Here are some rows, each followed by its group. Groups can overlap.
[-0.2 -0.5 -0.7  0.7 -0.2 -0.3 -0.2 -0.3  0.   0.2 -0.2  1.8 -0.1  0.1
  0.8 -1.1  0.3  0.3 -1.  -0.4 -1.   0.6 -0.1 -0.7] 0
[-0.4 -0.2  0.8  0.7  0.1 -0.9 -0.3  1.   0.1 -0.9 -1.6 -0.6  0.5  0.1
  0.6  1.4  1.9 -0.7  0.5 -1.   1.5 -2.1  0.7  0.6] 1
[-0.6  1.6 -0.2 -0.3 -1.7 -0.1 -0.5  0.2 -0.6  0.8 -1.3 -0.2  0.1  0.8
 -1.2 -0.8 -0.8  1.3  0.1 -1.1 -1.1 -0.1 -0.3 -0.1] 1
[-1.4 -0.7 -1.2  0.2 -1.3 -1.1  0.3  0.6 -0.1  1.1 -1.2  1.3  0.   0.6
  1.2 -1.4  0.1  1.7 -2.6 -0.7 -1.5  0.2 -1.2 -0.5] 0
[ 0.5  0.5 -0.5 -0.5  0.9  0.7 -0.3  0.3  1.1 -0.4  1.   0.8 -0.4  0.3
  0.1  0.2  0.3  0.4  1.3 -0.3  0.3 -0.4 -0.3  0.1] 2
[-0.3  0.4  0.7  0.7 -0.1 -0.6 -1.5 -0.5  1.4 -1.5 -0.5  0.1 -1.  -0.2
  0.9  0.8  0.4 -0.5  0.6 -1.5  0.7 -1.5 -0.4 -0.5] 1
[ 1.1  0.8 -0.2  0.   0.7  0.1  0.5 -0.7  0.2 -1.2  1.1 -0.1  0.1 -0.5
  0.9  0.8 -0.2  0.6  1.5  0.8  0.   0.3  0.2 -0.1] 3
[-1.   0.7 -1.3 -0.2 -1.   0.7  0.6 -0.5 -0.6  1.5 -1.2  0.1 -0.7  1.1
 -0.8 -0.3 -1.6  0.5 -1.3  0.6  0.8  0.4 -0.4  0.8] 4
[-1.2  2.2 -1.9 -0.4 -0.3  0.5  0.4  0.7 -1.9  0.8 -0.3  0.6  1.   1.2
  0.  -0.3  0.3  0.2 -1.5  0.  -0.5  0.9 -1.1  0. ] 3
[-1.   1.9  0.2 -0.6 -2.   0.1  0.4  0.8 -1.   1.8 -2.  -0.3  0.7  1.6
 -2.  -1.2 -0.1  1.5 -0.2 -0.1 -1.2 -0.5  0.   0.3] 1
[ 0.1 -0.5  1.3 -0.1  1.3  0.4  0.2  0.7 -0.2  1.2 -0.3 -1.4 -0.2  0.
 -0.4  0.2 -0.5 -1.4  0.   1.  -1.   0.4  1.   0.8] 5
[ 0.8 -1.1 -1.2 -1.  -2.   1.   1.1 -0.9  0.3  1.3 -0.3  0.   1.6  1.1
 -0.4 -0.7 -0.3  1.  -1.4  0.7  0.8 -0.8 -0.5  2.6] 6
[ 1.1  0.6  1.1 -0.4  0.  -0.1  0.   0.1  1.7 -0.2  0.4  0.3  0.  -1.4
 -0.2  0.4  0.9  0.2 -0.3  0.9  0.9 -0.7  0.4  1.7] 6
[ 0.7 -1.2  0.4  2.   2.  -0.2  0.  -1.9  1.4 -1.2  1.   0.7  0.2 -1.2
  0.5  0.3  0.9 -1.2  1.6  0.1  0.   0.4  1.5 -1.2] 0
[-0.7 -0.6 -0.5 -0.6  1.2 -2.7  0.5  0.6  1.9 -0.5  1.5 -1.  -0.1 -0.1
  0.5  1.2  1.5 -1.6  2.   0.2  0.  -1.1  0.4 -0.9] 2
[-0.2  0.9  0.5 -0.8 -1.2  0.2  0.6  1.8 -1.2  1.2 -1.8 -0.5  0.7  0.9
 -0.8  0.2  0.9 -0.3 -0.3 -0.1  0.2 -0.4  0.6  1.1] 1
[-0.5  0.9 -1.1 -0.1 -0.8  0.7  0.6 -0.4 -0.9  1.3 -1.3  0.4 -0.8  1.1
 -0.7 -0.1 -1.6  0.4 -1.1  1.   1.1  0.1 -0.1  0.6] 4
[ 1.3 -0.6  1.4 -0.4  0.6  0.3 -0.8  0.   0.5  1.8  0.8  0.3 -0.7  0.3
 -1.3  0.4 -0.9 -1.7  0.5  0.5 -0.4  0.2  2.  -0.4] 5
[ 0.9 -1.2  2.  -0.9  1.1 -0.3 -1.8 -0.4 -1.   0.   2.8 -0.2 -0.7 -1.3
 -0.1  1.5  0.1 -1.   2.3 -0.6 -0.7  1.5  0.4 -1.2] 7
[ 1.7  0.8 -0.4 -0.2  0.1  0.   0.4 -0.4  2.   0.7  0.2  0.7  0.1 -1.2
 -1.3  0.4  0.5 -0.2  0.2  2.   1.2 -2.   1.9  1.7] 6
[ 0.   0.1 -0.2  1.1  0.1  0.6  0.4 -0.4  0.   0.4  0.1  2.1  0.   0.5
  0.3 -1.1  0.2 -0.3 -0.7  0.9 -0.3  0.6  0.3 -0.3] 0
[-0.4  1.5 -1.5 -0.2  0.9  0.3  1.4  1.3 -1.9  0.4 -0.8 -0.3  0.7  0.2
  0.   1.   0.4 -0.4 -0.5  0.9 -0.1  0.7 -0.2  0.3] 3
[ 0.8 -1.5 -0.1  1.5  1.9  0.1 -0.5 -2.3  0.9 -0.9  1.6  1.3  0.2 -1.2
  0.5  0.   1.1 -1.8  1.9 -0.4  0.4  1.   0.9 -1.5] 0
[ 1.4 -0.1 -0.2 -1.   0.9 -0.6  0.4  0.  -1.  -1.1  0.8 -0.8 -0.7 -1.2
  2.1  1.9  0.9 -0.5  1.5 -0.8 -0.6  1.7 -0.3 -0.3] 3
[-1.1  2.5 -2.1  0.4 -0.1  0.4  0.8  0.5 -1.6  0.5 -0.8  0.4  1.5  1.2
 -0.5 -0.6 -0.4  1.1 -0.8  0.4 -0.4 -0.3 -0.5  0.1] 3
[ 1.5  0.2  0.5  0.6 -0.2  0.4 -0.3 -0.9 -0.3 -1.2 -0.1  1.2 -0.8  0.1
  0.3  0.2 -0.9 -0.4 -0.5  0.   1.9  0.2 -0.1 -1.2] 4
[-0.4 -1.1  1.3 -0.1  1.9 -0.7  0.2  2.  -0.3  0.8 -0.5 -3.2 -0.5 -1.2
  0.1  1.1 -0.4 -1.7  0.6  0.7 -1.4  0.7  1.   0.7] 5
[ 0.1  0.5  0.6  0.7  0.1 -0.4 -0.1 -0.1  0.6 -0.6 -1.5  0.1 -0.8  0.
 -0.3  0.7  0.9 -0.4  0.7 -0.5  1.3 -2.4  1.1  0.2] 1
[-2.4 -0.9  0.2  0.4 -0.8  0.5 -1.  -1.   0.2  0.9  0.4 -0.6  1.1  2.3
 -0.7 -2.5 -1.   0.4 -1.7 -0.4 -1.9  0.3 -1.6  1.3] 5
[-0.7  1.5  0.1 -0.2 -1.5 -0.1 -0.5  0.3 -0.5  0.7 -1.4 -0.2  0.1  0.9
 -1.1 -0.7 -0.4  1.1  0.1 -0.9 -0.9 -0.3 -0.3 -0.1] 1
[ 0.9  0.4 -0.6 -0.5  1.1  0.6 -0.5  0.1  1.5 -0.4  1.5  0.9 -0.2  0.1
  0.1  0.5  0.4  0.1  1.8 -0.5  0.4 -0.4 -0.1 -0.2] 2
[-1.4  0.7 -1.2 -1.2 -0.7 -1.   2.2  0.6  0.3  0.2  0.5 -0.7 -0.4  1.3
  0.3 -0.5 -0.2 -0.5 -0.2  1.  -0.4  0.1  0.4  0.1] 2
[-1.1  0.1 -1.2  0.3 -1.7  0.1 -0.2  1.3 -1.4  1.3 -1.8  2.  -0.9  0.9
  1.1 -1.9 -0.3  1.9 -3.  -0.3 -2.   0.4 -1.1 -0.2] 0
[-1.1  0.8 -1.2 -1.1 -0.2 -0.5  2.   0.7  0.4  0.2  0.4 -0.3 -0.2  1.2
  0.  -0.2  0.1 -0.4  0.2  1.  -0.1 -0.1  0.6  0.3] 2
[ 0.7 -0.9 -1.  -0.9 -1.8  1.3  1.4 -0.9  0.3  1.4 -0.5  0.3  1.3  1.1
 -0.3 -0.2  0.1  0.5 -1.4  1.4  1.2 -0.7 -0.1  2.6] 6
[-0.9  1.8  0.1 -0.5 -1.8  0.1  0.2  0.6 -0.8  1.4 -1.8 -0.3  0.5  1.3
 -1.7 -1.  -0.2  1.4 -0.1 -0.3 -1.  -0.5  0.   0.2] 1
[-0.5  1.   0.5  0.2 -0.9 -0.4 -1.   0.   0.3 -0.2 -1.  -0.1 -0.4  0.5
 -0.2 -0.1  0.1  0.4  0.3 -1.1 -0.2 -0.8 -0.4 -0.2] 1
[ 0.2  0.9 -0.5 -1.2 -0.4 -0.3 -2.2 -1.3 -0.8 -1.1  1.3  0.6 -1.  -0.2
  3.  -0.3  0.2  1.4 -0.1 -2.6 -1.5  1.5 -1.2 -1.4] 3
[-0.5  0.9 -0.7 -0.4 -0.1  0.3  0.6  0.2  0.3 -0.1  0.5  0.2 -0.4  0.8
 -0.1 -0.6 -0.3  0.7  0.   0.1 -0.2 -0.1 -0.5  0.3] 2
[ 1.1 -0.9  1.9 -1.1  1.  -0.1 -2.1 -0.3 -0.9  0.2  3.   0.1 -1.  -1.3
  0.   1.3  0.1 -0.7  2.2 -0.9 -0.7  1.9  0.3 -0.9] 7
[-0.7  0.7 -1.  -0.3 -0.9 -0.4  0.4 -0.4  0.2  0.   0.7 -0.5 -0.4  0.7
 -0.2 -1.3 -0.8  1.  -0.3 -0.3 -0.8  0.2 -0.8 -0.3] 2
[ 1.  -0.7  1.  -0.6  0.8  0.3  0.7  2.2  0.4 -0.8 -0.1 -1.3  0.2 -2.2
  0.4  1.9  3.   0.   0.3  0.9  0.7 -1.   0.7  0.8] 6
[ 1.1 -1.5 -0.5  0.9  1.3  0.4 -0.6 -1.9  0.6 -0.7  2.2  2.1  0.2 -1.1
  0.4 -0.2  0.7 -1.9  1.6 -0.3  0.2  1.3  0.6 -1.6] 0
[ 1.3  0.7  0.5 -0.3 -0.2  0.4  0.1 -0.4  1.5  0.4  0.2  0.9  0.  -0.9
 -0.3  0.1  0.5  0.1 -0.5  1.3  1.  -0.5  0.6  1.8] 6
[ 0.1 -0.7  1.2 -0.5 -0.2  0.8 -0.3 -0.9  0.  -0.6  0.2  0.3 -0.2 -0.4
 -0.2  0.2 -0.9  0.6  0.3  0.1 -0.9  0.2 -0.3 -0.2] 7
[-1.9 -1.6  1.5  1.5  1.7  0.   1.2  0.7 -1.5  0.9  0.7 -1.5  1.1 -0.8
 -0.5  1.4 -0.7 -0.2  0.2  0.7 -0.3 -0.1 -0.5 -1.6] 7
[ 1.   0.4 -1.1 -0.3  1.1  0.5 -0.2  0.1  1.8  0.   1.5  0.6  0.2  0.2
 -0.3  0.6  0.5  0.2  2.  -0.3  0.4 -0.7  0.3 -0.1] 2
[-1.   0.1  1.2  0.4  0.6  1.2  0.7  0.5 -0.9  0.9  0.9 -0.7  0.4 -0.4
 -0.8  0.7 -1.4  0.2 -0.1  0.9 -0.1  0.2 -0.4 -0.3] 7
[ 0.9 -0.5  1.9  0.1  1.1  0.4 -0.2 -0.7  0.4  0.5  0.2  0.2  0.2  0.3
 -0.3  0.   0.1 -1.2  0.5  1.  -0.3  0.1  1.4  0.3] 5
[ 0.6 -1.6  0.9 -0.6  0.6  0.5  1.   2.8 -0.4 -0.9 -0.9 -2.2  0.7 -1.9
  0.6  2.1  3.4  0.7 -0.3  0.8  0.3 -1.2  0.3  0.8] 6
[-0.6  0.1 -0.6 -0.5  1.1 -1.4  0.7  0.7  1.4 -0.3  1.1 -0.4  0.   0.3
  0.2  0.9  1.1 -0.9  1.6  0.4  0.3 -1.1  0.4 -0.2] 2
[-0.5  0.   0.7  0.5 -0.2 -0.7 -0.1  1.2 -0.3 -0.5 -1.7 -0.7  0.6  0.3
  0.5  1.2  1.9 -0.5  0.3 -0.7  1.3 -1.7  0.8  0.8] 1
[-1.9 -1.9  1.6  1.6  1.9 -0.2  1.4  0.6 -1.5  0.9  0.6 -1.7  1.2 -0.9
 -0.4  1.5 -0.6 -0.4  0.2  0.7 -0.2 -0.2 -0.4 -1.7] 7
[ 1.4  0.9  0.4 -0.1  0.   0.2  0.1 -0.4  1.7  0.5  0.1  0.9  0.  -1.
 -0.6  0.3  0.5  0.  -0.3  1.8  1.2 -1.1  1.2  1.9] 6
[ 0.1 -0.7 -0.5 -0.2 -0.6  0.3 -1.2 -0.8  0.1 -1.5  0.1  0.3 -0.5 -0.4
  0.1 -0.3 -1.   0.  -0.6 -1.6  0.8  1.8 -1.2 -0.8] 4
[-1.1  0.  -2.   0.4 -1.3  0.5 -0.4 -1.7 -0.1  0.3 -1.   0.1 -0.1  0.9
 -1.  -0.7 -1.8  1.  -1.7 -0.5  0.3  1.3 -1.   0. ] 4
[-0.9 -0.2  0.7  0.5 -0.3 -1.   0.   1.7 -0.7 -0.4 -1.9 -1.1  1.4  0.4
  0.7  1.4  2.2 -0.4  0.  -1.   1.1 -1.4  0.7  1. ] 1
[-1.4 -0.3 -1.7 -0.6 -1.   1.4 -1.  -1.3  0.1  0.1 -0.7  0.3 -0.8  0.6
  0.  -0.6 -1.6  0.7 -1.7 -0.9  0.4  2.1 -1.7  0.7] 4
[ 0.   0.2  0.1 -0.4  0.6 -0.1 -0.8 -0.1  0.9 -0.9  1.4  0.6 -0.7  0.
  0.6 -0.2  0.   0.3  0.7 -0.9 -0.1  0.  -1.1 -0.4] 2
[-0.4  0.8 -1.   0.1 -0.7  0.7  0.5 -0.6 -0.9  1.2 -1.3  0.4 -0.8  1.1
 -0.7 -0.1 -1.6  0.3 -1.2  1.   1.1  0.1 -0.2  0.4] 4
[-1.5  0.3 -1.  -1.  -0.1 -1.6  2.   0.7  0.7  0.1  0.6 -0.9 -0.2  0.9
  0.2  0.1  0.4 -0.9  0.4  1.  -0.2 -0.4  0.5  0. ] 2
[-0.6  2.3 -2.   0.  -0.5  0.3  0.   0.2 -1.3  0.2 -0.2  0.6  0.9  0.9
  0.3 -0.7 -0.4  1.2 -0.4 -0.5 -0.7  0.3 -0.8 -0.3] 3
[ 1.2  0.   0.6  0.6 -0.1 -0.1  0.  -0.5 -0.3 -1.1  0.   0.7 -0.7 -0.1
  0.   0.2 -0.9 -0.3 -0.2 -0.2  1.8  0.2  0.  -1.1] 4
[-1.9 -0.8  0.2  0.5 -1.   1.  -1.1 -0.7 -0.6  2.5 -0.2 -0.6  0.9  3.
 -2.  -2.3 -1.9  0.4 -1.5 -0.5 -1.7 -0.3 -0.7  1.4] 5
[ 1.4 -0.4  0.7 -1.3 -0.5  0.  -0.9  0.6  1.  -0.4  0.7  0.1  0.3 -1.2
  0.4 -0.5  0.6  1.1 -0.3 -1.1 -0.3  0.2 -1.   1.2] 6
[-1.1  0.1 -1.9  0.5 -1.8 -0.4  1.3  0.5 -0.2  2.1 -1.3  1.9  0.6  1.4
  0.3 -2.   0.3  0.9 -2.2  0.3 -1.2  0.7 -0.5 -0.1] 0
[ 1.1 -0.2  0.8  0.4 -0.2  0.4 -0.4 -0.9  0.  -1.5  0.3  1.  -0.9 -0.2
  0.4  0.1 -0.9 -0.3 -0.4 -0.2  1.7  0.4 -0.3 -1.2] 4
[ 0.4  0.2  0.4  0.5  0.  -0.5 -0.3  0.5  0.4 -1.  -0.8 -0.3 -0.2 -0.6
  0.8  1.5  0.4 -0.8  0.5 -1.6  1.5 -1.4  0.8  0.4] 1
[ 1.5  0.1  0.8  1.   0.1 -0.8  0.4 -0.3 -0.3 -1.4  0.   0.5 -0.1 -0.2
 -0.3  0.1 -0.9 -0.5  0.3  0.1  1.8 -0.3  0.7 -1.8] 4
[ 1.6  0.1  0.4 -0.7  0.8  0.   0.   1.4  1.3 -0.4  0.6 -0.3 -0.1 -2.4
 -0.2  1.2  2.  -0.2  0.8  0.8  0.5 -1.   1.   0.7] 6
[-0.7 -0.6  0.6  0.1  0.   0.7 -1.1 -0.7  0.1  0.8  0.4 -0.2  0.3  1.3
 -0.7 -1.3 -0.8 -0.5 -0.8  0.  -1.3  0.5 -0.3  0.7] 5
[ 1.1  0.3  0.7 -0.1  0.5  0.1  0.6  0.6  1.2  0.  -0.2 -0.2  0.2 -1.5
 -0.4  1.1  1.6  0.  -0.2  1.7  1.1 -1.5  1.3  1.5] 6
[-1.3  0.9  0.3  1.2  1.5 -1.   0.2 -1.6 -1.  -1.4 -0.4 -1.4  0.5  0.5
  1.4  0.3  0.5  1.8 -0.6 -0.6 -0.6 -1.1 -0.3 -0.5] 3
[ 0.   0.7 -0.6  0.1  1.7 -0.3  1.7  0.8 -1.6 -0.4 -0.7 -1.3  0.3 -0.3
  0.6  1.6  0.8 -0.4  0.1  0.8 -0.1  0.4  0.   0.3] 3
[-0.6  0.9 -1.2  0.  -0.8  0.7  0.6 -0.5 -0.8  1.4 -1.3  0.3 -0.8  1.1
 -0.8 -0.2 -1.7  0.3 -1.2  1.   1.   0.1 -0.1  0.6] 4
[ 0.3 -1.7  0.2 -0.5 -0.7  0.6  1.2  1.3 -0.5 -0.1 -1.5 -1.9  1.4 -0.1
  0.1  0.8  1.7  1.7 -1.5  0.8  0.4 -1.4 -0.3  1.9] 6
[-1.2 -1.3 -1.   2.   0.6 -1.2  1.4 -0.6  0.4  0.7 -2.  -1.1  0.2 -0.3
  0.5 -0.3  1.3  1.1 -0.1 -0.3 -1.8 -0.3  0.8 -0.3] 0
[ 0.8 -0.2  1.5  0.   0.8  0.7 -0.5 -0.9  0.5  0.4  0.4  0.5  0.1  0.5
 -0.2 -0.4  0.  -1.2  0.   1.  -0.5  0.4  0.8  0.3] 5
[ 0.3 -0.3  1.1  0.   0.6  0.8 -0.6 -0.9  0.4  0.4  0.4  0.4  0.2  0.8
 -0.3 -0.8 -0.2 -1.  -0.4  0.7 -0.8  0.4  0.4  0.4] 5
[ 0.  -0.2 -0.5  0.  -0.6  0.5 -0.6 -0.8 -0.2 -0.7 -0.4  0.5 -0.6  0.2
 -0.1 -0.3 -1.2  0.1 -0.8 -0.6  1.1  1.1 -0.8 -0.5] 4
[ 1.3 -0.1  1.1 -0.7  0.1 -0.6 -0.6  1.2 -0.5 -1.5  0.7  0.2 -0.7 -1.4
  0.1  0.4 -0.4 -0.7  1.4 -1.2  1.5  0.8 -0.2 -1.6] 4
[-0.2  1.4 -1.1 -0.1 -1.5 -0.3 -2.3 -0.9 -0.5 -0.3 -0.1 -0.1 -0.8 -0.2
 -0.1 -0.7 -2.   1.5  0.5 -2.6 -1.7  0.9 -0.9 -1. ] 1
[-0.6  2.  -1.6  0.  -0.2  0.2  0.   0.  -1.2  0.  -0.1  0.4  0.8  0.8
  0.4 -0.4 -0.2  1.1 -0.4 -0.3 -0.6  0.3 -0.7 -0.3] 3
[ 0.2 -0.5  0.2  1.   0.6  0.  -0.7 -0.6  0.3 -0.7  0.4  1.8 -0.3 -0.4
  1.  -0.7  0.1  0.2 -0.5 -0.1 -0.6  0.3  0.2 -0.8] 0
[-0.6 -1.9  2.4  0.3  2.  -0.2  0.9 -0.3 -0.8  0.1  0.9 -1.2  0.4 -1.2
  0.3  2.2 -0.1 -0.9  1.2  0.6  0.1  0.   0.5 -1.5] 7
[ 1.   0.2  0.5  0.8 -0.1  0.1  0.4 -0.5 -0.6 -0.9 -0.5  0.7 -0.6  0.2
 -0.1  0.  -0.9 -0.5 -0.5  0.8  1.9 -0.3  0.1 -1. ] 4
[-1.2  0.1 -1.9  0.3 -1.9 -0.2  1.5  0.6 -0.3  2.3 -1.2  1.9  0.6  1.4
  0.2 -1.9  0.4  0.7 -2.2  0.4 -0.9  0.8 -0.7 -0.1] 0
[-1.5  2.2 -1.6 -0.6 -0.5  0.3 -0.2  0.2 -1.8  0.6  0.   0.8  0.8  1.3
  0.5 -0.6  0.4  0.5 -1.8 -0.6 -0.7  1.  -1.4 -0.3] 3
Which 4 groups are nearest to each row below, nearest first, going by the distance to the centre of the group?
[-0.2  0.3  0.9  0.8 -0.1 -0.8 -1.2 -0.5  1.4 -1.4 -0.6  0.  -0.9 -0.2
  0.7  0.9  0.5 -0.5  0.7 -1.4  1.  -1.6  0.  -0.3] >> 1 2 4 6
Which 3 other groups have their centres nearest to the centre of group 6, nearest first?
2 1 5
Which 5 groups are nearest to each row below, nearest first, going by the distance to the group's nearest row?
[-0.6  1.8  0.5 -1.1 -1.9  0.6  0.8  1.4 -1.2  2.1 -2.  -0.2  0.6  1.5
 -1.9 -0.9  0.2  0.6 -0.4  0.3 -0.7 -0.2  0.2  0.8] >> 1 4 3 2 0
[-0.4 -1.2  0.6  0.2 -0.1 -1.7  0.8  1.1  0.1 -1.5 -0.2 -1.5  0.4 -1.2
 -0.3 -0.8  0.2 -0.5  1.   0.2  1.8 -0.3  0.2 -1.9] >> 4 2 1 7 3
[-2.4 -1.3  0.9  1.3 -0.4  0.4 -1.2 -1.2 -0.9  1.2 -1.4 -1.2  2.1  2.8
 -2.  -2.5 -1.1  1.4 -0.1 -0.9 -1.4 -1.  -0.8  2. ] >> 5 1 4 2 6
[ 0.6 -0.7  1.4 -0.2  0.5  0.3 -0.7 -0.5  0.5  1.3  0.7  0.2 -0.1  0.8
 -0.9 -0.3 -0.6 -1.1  0.2  0.4 -0.6  0.1  1.2  0.1] >> 5 7 0 2 6
[ 1.  -0.2  1.7 -0.1  0.8  0.6 -0.5 -1.   0.7  0.2  0.6  0.8  0.1  0.4
 -0.2 -0.3  0.1 -1.2  0.3  0.9 -0.3  0.3  1.1  0.2] >> 5 7 0 6 2
[-0.6  0.8 -0.8 -0.8 -0.6  0.6  0.4  0.3 -0.9  1.3 -1.   0.  -1.   0.6
 -0.5 -0.1 -1.4  0.1 -0.6  0.6  1.1  0.4 -0.3  0.6] >> 4 2 1 3 7
[ 0.3  1.1 -0.6 -1.1 -0.5  0.  -2.2 -1.3 -0.9 -1.1  1.4  0.8 -1.1 -0.3
  2.8 -0.5  0.2  1.3  0.1 -2.6 -1.5  1.6 -1.2 -1.3] >> 3 1 2 4 0
[-0.8 -2.8  2.8  0.8  2.6 -0.9  0.5  0.1 -1.3  0.2  1.4 -1.7  0.5 -1.6
  0.7  2.7  0.5 -1.6  1.8 -0.1  0.   0.5  0.4 -2.3] >> 7 5 0 3 2
[ 0.  -0.3 -0.7 -0.1 -0.6  0.5 -0.8 -0.7 -0.1 -0.7 -0.2  0.2 -0.5 -0.1
 -0.2 -0.3 -1.1  0.3 -0.6 -0.9  0.8  1.4 -0.9 -0.5] >> 4 7 2 0 1
[ 1.2 -0.4  0.3  2.   1.4  0.   0.1 -2.1  1.4 -0.9  1.   2.2  0.3 -0.2
  0.  -0.8  0.3 -0.8  0.8  0.5  0.   0.4  1.8 -0.9] >> 0 5 4 3 2
[-0.2 -0.8  1.2 -0.1  1.7 -0.3  0.2  1.5 -0.3  1.1 -0.4 -2.6 -0.5 -0.7
 -0.1  0.8 -0.5 -1.7  0.2  0.9 -1.3  0.6  1.   0.8] >> 5 3 7 2 1
[ 0.4  1.   0.3  0.2 -0.6 -0.1  0.2  0.2  0.2  0.1 -1.2  0.  -0.5  0.
 -0.7  0.4 -0.3 -0.1  0.5 -0.8  0.7 -1.4  0.9  0.3] >> 1 2 4 6 7
Which 5 groups are nearest to each row below, nearest first, going by the average distance to the group's rows?
[ 1.9  0.1  0.2 -1.   0.7  0.2 -0.2  1.4  1.3 -0.3  1.   0.  -0.3 -2.5
 -0.3  1.   1.8 -0.4  1.2  0.6  0.4 -0.8  1.   0.5] >> 6 2 7 1 5
[ 1.6 -0.5  0.8 -0.8  1.1  0.1 -1.3  0.8  0.7  0.7  1.2 -0.4 -1.5 -1.
 -0.2  1.  -0.8 -2.3  0.6  0.2 -1.   1.1  1.5 -0.8] >> 5 7 2 4 6
[-0.6  0.7 -0.5 -0.3 -0.3 -0.2  0.2 -0.1  0.4 -0.3  0.8 -0.1 -0.5  0.6
  0.1 -0.8 -0.5  0.8  0.  -0.3 -0.4  0.  -0.8 -0.1] >> 2 4 3 1 5
[ 1.1 -1.7 -0.4  0.2  1.   0.8 -1.3 -1.7 -0.3 -0.5  2.8  2.3 -0.2 -1.7
  0.7 -0.3  0.9 -2.5  1.8 -1.3  0.5  2.  -0.5 -2.1] >> 7 0 2 4 5
[ 0.2  0.5 -0.3 -0.5  0.7  0.5 -0.3  0.2  0.8 -0.5  1.1  0.8 -0.5  0.3
  0.2  0.   0.2  0.4  1.  -0.5  0.1 -0.2 -0.5  0. ] >> 2 4 3 1 5
[-1.8  0.9  0.1 -0.1 -1.1 -0.2  0.1 -0.2 -1.2 -0.7 -0.2 -0.4 -1.1  0.8
  0.2 -2.2 -1.2  1.7 -1.9 -0.3 -1.   0.5 -2.   0.2] >> 4 3 1 2 0
[-0.4 -0.7 -1.6  0.5 -1.1 -0.4  0.1  0.  -0.3  1.1 -0.4  1.9  0.1  0.4
  0.8 -1.7  0.2  0.6 -1.4 -0.9 -1.3  0.9 -0.5 -0.7] >> 0 4 3 2 1
[ 1.5 -0.6  0.9 -0.7  1.1  0.  -1.3  0.7  0.7  0.8  1.1 -0.3 -1.4 -0.8
 -0.3  0.9 -0.7 -2.1  0.7  0.2 -0.7  0.9  1.6 -0.7] >> 5 7 2 4 6
[-0.8  0.  -1.6  0.7 -1.4 -0.2  1.1  0.3 -0.2  1.7 -1.   2.   0.4  1.2
  0.3 -1.8  0.3  0.6 -1.9  0.3 -1.   0.7 -0.3 -0.1] >> 0 4 3 2 1
[ 1.  -0.5  0.   1.5  1.   0.3 -0.1 -1.9  1.  -0.6  1.5  2.   0.2 -0.3
  0.2 -0.7  0.5 -1.3  0.6  0.1  0.1  0.8  1.1 -1. ] >> 0 2 4 5 7
[ 0.  -1.   0.4  1.9  1.9  0.   0.6 -1.5  1.  -0.8  0.5  0.3  0.3 -0.8
  0.2  0.2  1.1 -1.   1.2  0.6  0.   0.3  1.1 -0.7] >> 2 7 0 5 4
[-1.2 -0.3  0.6  0.1  0.   1.1  0.   0.3 -0.8  2.7 -0.5 -1.2  0.4  2.1
 -1.5 -1.3 -1.6 -0.6 -1.5  0.7 -1.4  0.1  0.   1.5] >> 5 4 1 2 3
Which 4 groups are nearest to each row below, nearest first, going by the average distance to the group's rows?
[-0.6 -0.5  0.9  1.   0.  -1.4 -0.4  1.3 -0.1 -1.2 -1.4 -1.1  1.  -0.1
  1.2  1.8  2.1 -0.6  0.4 -1.4  1.5 -2.   0.8  0.7] >> 1 6 2 3
Group 2 spreads out most along one direction. Which 3 other groups' directions of most spread are closest to that one, closest first?
0 4 7
Group 6 spreads out most along one direction. Which 3 other groups' directions of most spread are closest to that one, closest first?
5 4 1
Which 5 groups are nearest to each row below, nearest first, going by the distance to the centre of the group?
[ 1.3  0.8 -0.5 -0.1  0.5  0.1  0.6 -0.4  0.1 -1.1  1.1 -0.2  0.2 -0.5
  0.8  0.8 -0.3  0.5  1.6  0.7  0.   0.4  0.1  0. ] >> 2 3 4 6 7
Group 7 spreads out most along one direction. Which 3 other groups' directions of most spread are closest to that one, closest first?
2 3 0
